In the data rows, 128 means zero.
Here are some numbered points:
[122 137 188  45 222   7 148 132 166  88 140  50 152 231  13 133 142  20
 154  94  91 204  65  69 123 178] 0
[169 183  53  27 135  92  77 123  55 122 153  38  55 156 128 133 112 144
  52  76  79 253  91 166  51 157] 1
[ 70 151  88 130 155  99 156 114 108  97 135 129  13 158  65 140  78  66
 129 119  77 140  39 104 186 116] 2
[138 101 130 162 121 114 107 127 125 156 170 122 100 188 193  59  82 141
  96 138 175 130 107 141 157 113] 3
[124 142 159 163 133 123 129 100 101 107 112 135 122 156 103 119 129 149
 101 138 148  94 131  81  79 139] 4
[104 117 219  90 160  99  69 140 148 122 144  61 213 247 156  66 139 157
 109 167 182 153 135 122  70 132] 5
[127 108 117  99 100  84 127 214 131 122 128  72 111  68 147  53 119 123
 142 155 200 139  80 151 142 139] 6
[178 132 111 125  92  82 143 145  74 151 183 132  69 116 171  90  96 121
 124 139 132 122  33 137 156 138] 7
[159  90  11  95 136 115  73  91 150 154  90  91  61  48 108 158 111 155
  83  63  44 163 159 123  72 185] 8
[179 121  82 115 124  90 129 134 162 160 150 107  92 153 156 110  71 122
  82  79 162 176 124 144 173 121] 9
[ 99  95 108 166 148 178  65  81 165 112  85 134 192  93 135 165 196 186
 100 120  83  91 205 103  21 178] 10
[ 74 107  73 230 144 113  75 110 119  86 146 139  31 157 149  90  81 116
  98 140 153 102  63 106 134 136] 11
[ 68  97  94 234 158 117  95  80 157  99 124 157  81 146 118 127 112 115
 104 123 111  76  95  91 134 159] 12
[ 97 144 160 150 146 143 161 125 135  93 136 151 167 169 117 155 146 111
 132 125 148 114 119 104 123 118] 13
[170  78 143 124 125  97 123 153 181 166 141 137 228  76 165 134 200 112
 201 128 112 104 120 134 138 168] 14
[160  73  31 159 138 100  97 138 202 152 124 114 133  65 171 117 108 142
  94  73 159 129 149 124 129 172] 15
[ 61 161  62 154  85 230  94 146  49  82 101 151  75  57 160 150 133 172
 106 167 124 108 118 175  91  99] 16
[162  63 154 194 125 118 143  85 174 197 126 207 188  92 151 145 162 130
 196 140  82  30 150 107 160 145] 17
[ 49  94 144 229 146 103 102 127 174  97 115 127  91 185 141  40  77 139
  74 156 215  69 114  80 123 124] 18
[ 68 155  95 125 132 220 125 168 133  57  79 124 179  47 117 196 165 116
 150 137 158 150 181 162  97 123] 19
[120 125 157  68 155  62 102 147 114 152 182  98  64 213 121  72  71  60
 181 156  93 196  31 146 225  87] 20
[ 66 131  68 174 147 102  84 165 111  66 146  92  64 129 149 108 120  79
 122 141 164 152  24 125 127 148] 21
[100  78 184 136 189  77 124 144 229 133 126 126 229 168 108 126 154  70
 193 119 122 111 140  91 179 133] 22
[126 158 183  98 135 128 145 137 139 109 139  94 189 217 125 114 133 160
  77 122 195 148 163 113  77 129] 23
[144  86 160 139 111 120 113 138 146 161 103 126 128 100 137  78 129 160
 141 158 138  97 160 122 112 137] 24
[104  94 118 165 140 166  67  89 151 124 104 147 196 128 159 153 193 158
 146 132  60 100 173 120  74 168] 25
[ 39 136  94 188 131 168 135 174 123  58  99 152  98  74 116 143 121  93
 147 148 157 110  99 139 165 108] 26
[123 128 180  46 219  12 153 136 172  95 130  44 152 217  19 145 138  36
 148 102  95 202  75  63 117 170] 27
[114  98 124 172 144 167  72  79 152 118 124 150 195 123 161 166 187 166
 149 128  74  96 182 125  71 165] 28
[110 161 145  83  94 123 175 197  94  86 109  86 105  78  99 106 114 135
  91 147 206 145 112 133 103 116] 29
[189 114 113 125 159  74 107  81 140 119  75 109 101 115  40 125  94  80
 152 113 110 182 167  84 138 155] 30
[166  75 133 114 146  88  83 100 167 205 154 128 127 168 169  74 103 141
 131 119  92 131 142 129 154 122] 31
[ 86 127  96 221 108 178 130 103 114 110 124 209 112  87 141 162 148 127
 153 138 106  51 115 127 155 127] 32
[122 125 177 112 127 121 204 191 166 119 133 155 185  86  97 155 167  71
 203 151 152 107 103 131 200 114] 33
[144  88 192  89 152  80  84 134 157 164 115  82 146 163 113  53 113 109
 162 155 141 163 159 131 144 125] 34
[ 79 210 194  84 114 206 133 103  15  79 124 113 130 214 113 137 151 168
  92 171 108 150 155 156  50  78] 35
[117 170 140  78  92 120 182 197  89  91 111  74 109 101  95 106 119 125
  98 145 197 142 107 145  88 120] 36
[165 101 133 133 144  70 187 180 231 160 142 126 134 149 139 104  70 107
 122  87 230 139 131 111 230 112] 37
[135 162 191  94 145 121 147 131 141 114 132  92 185 219 130 127 143 155
  72 110 192 151 161 114  69 132] 38
[153 126 166 119  68 144 104 121  47 186 147 129 107 129 171  57 125 177
 123 178 124  97 113 160 101 107] 39
[122 136 152 166 122 123 128  90 117 113 107 135 109 144  97 105 122 146
  88 146 143  94 142  92  84 141] 40
[241  97 201 137 102  70 172 104 164 219 174 161 218 139 165 115 163 149
 156 118 151  80 146 104 141 147] 41
[127 225  63  98  60 203 244 211  78  67  87 120 102   1 115 188 124 173
  43  94 236 125 163 157  78 104] 42
[115 198 112  29 141 161 158 143  98 119 131  97  81 156  88 174  95 120
  81  84 109 206 149 160 148  79] 43
New points follow, each followed by the numbers of its two nearest points above, nearest first.
[ 56 121  68 168 149 101  83 156 113  60 153  90  65 129 133 120 115  76
 127 139 154 148  23 126 135 154] 21 11
[122 129 158  64 140  57 119 157 110 138 178  96  68 190 124  75  82  58
 176 153  95 193  28 149 222  85] 20 7
[ 61 110  63 224 140 114  73 104 108  92 149 141  25 169 142  91  80 126
  93 134 144 101  52 109 140 138] 11 12
[122 215  78 101  60 200 244 207  80  64  84 117 105   8 108 186 123 168
  53 110 230 129 150 153  82 104] 42 29
[108 151 158 144 140 149 162 135 140  89 139 153 168 160 124 161 158 116
 125 125 151  96 124 117 125 124] 13 4
[194 114  72  51 131  49 191 169 183 189 140 111  46  63  90 114  66  81
 138  76  95 172  91 129 233 111] 9 37
[117 193 117  36 132 161 165 134 100 109 120 102  81 154  92 174  85 126
  92 100  93 224 150 170 143  70] 43 36
[143 149 108  94 112 118 126 127  75 136 158 117  81 121 134 119 124 125
 122 126  88 148  74 149 129 138] 7 39
[113 186 114  48 110 187  89 110  22 122 137 109 113 126 142 165 160 165
 132 152  32 174 119 184  72 118] 35 43
[101 151 185 118 126 165 141 113 123 149 141 162 135 194 133 130 129 124
 150 158 113 116 144 148 175  64] 13 4
[113 116 101 178 149 158 142 127 215 110 112 156 175 127 133 172 119 120
 108  77 178 142 193 123 160 121] 13 15
[170 103  15 105 146 108  93 105 148 147  81  85  65  37  96 166 113 147
  81  55  43 163 150 110  71 189] 8 15
[ 86 125 123 106 167  78 139 157 163 107  96  88  84 140  48 114 100  80
 127 133 104 150  88 103 148 130] 2 30
[127 210  74 109  62 197 229 213  87  62  76 117 110  15 114 194 137 158
  44  95 228 128 158 152  76 113] 42 29
[156 122 113 144 114 112 106 116 125 170 183 125  92 190 201  62  78 155
 101 127 165 149 113 141 162 110] 3 9
[138 151 177 114 114 104 160 148  91 111 172 136 176 143 148 128 176 108
 182 150 151 116  60 128 131 140] 13 33
[ 65 104 105 224 160 114  97  86 149 105 119 151  82 160 120 113 120 116
 111 129 112  74  91  84 129 150] 12 11
[152  72  30 160 139 108  89 143 221 150 116 118 124  62 175 127 109 137
 103  62 167 128 157 131 134 168] 15 9
[ 73 210 193  75 110 201 120 124  25  70 119 115 125 207 117 142 148 165
  87 166 114 151 148 162  56  82] 35 23
[ 83 150  93 133 155 105 135 119 106 105 136 134  18 157  70 140  86  70
 127 121  89 153  42 110 181 109] 2 21
[106  84  90 219  77 166  64 143  94 111 144 164 139  61 227  97 171 153
 160 178 175  65  83 156 105 150] 32 16
[ 66 161  69 157  84 217 107 141  57  81 107 138  85  49 158 149 140 174
 102 156 136 121 126 183  82 106] 16 26
[154 117  97  96  82 101 144 154  74 152 105 132  40  15  80 101  96  92
 179 164  78 120  80 143 167 124] 7 6
[163  67 153 192 116 126 137  97 166 185 138 195 186  91 157 142 186 128
 189 139  79  33 140 106 158 145] 17 14
[137 120 123 149 122 120  79 110 128 151 181 134  92 195 205  65  75 145
  83 131 175 143 106 142 154 108] 3 9
[141  76  21 159 107 135  67  81 128 176  93 143  31  57 147 108 103 173
  85 109  48 103 156 125 106 157] 8 15
[185 145 111 125  85  91 135 128  69 168 195 138  65 139 171  89 102 125
 133 138 148 135  35 143 165 128] 7 3
[ 57 141 117 229 141 134 119 155 162  45 129 128 139 180 162 110  99 135
  56 125 255 117 120 104 116 130] 18 13
[180  75 143 108 130  89  80 105 175 204 156 112 130 157 169  72 109 155
 139 122 100 133 139 131 153 136] 31 34
[161 119 152  56 111  56  94 204 126 145 179  28 132 176 182  19 104 125
 115 144 233 195  79 152 116 133] 6 34
[113 120 100 175 154 143 136 120 207 110 114 142 182 123 132 167 128 119
 117  82 176 133 197 116 155 122] 13 15
[139  76  14 166 116 142  59  81 130 169  98 143  31  50 138 112  96 168
  89 115  47  96 145 120  90 166] 8 15
[130 113 136  97  98  95 130 217 120 121 125  66 110  72 139  73 115 115
 142 163 208 146  82 151 140 144] 6 29
[ 73 140 104 147 152  88 139 117 110 108 141 133  20 162  71 132  82  71
 129 129  87 131  43 104 187 117] 2 11
[166 119  99  97  85 105 151 161  69 151 100 121  18  20  84  97  88  99
 177 168  97 136  78 143 166 122] 7 6
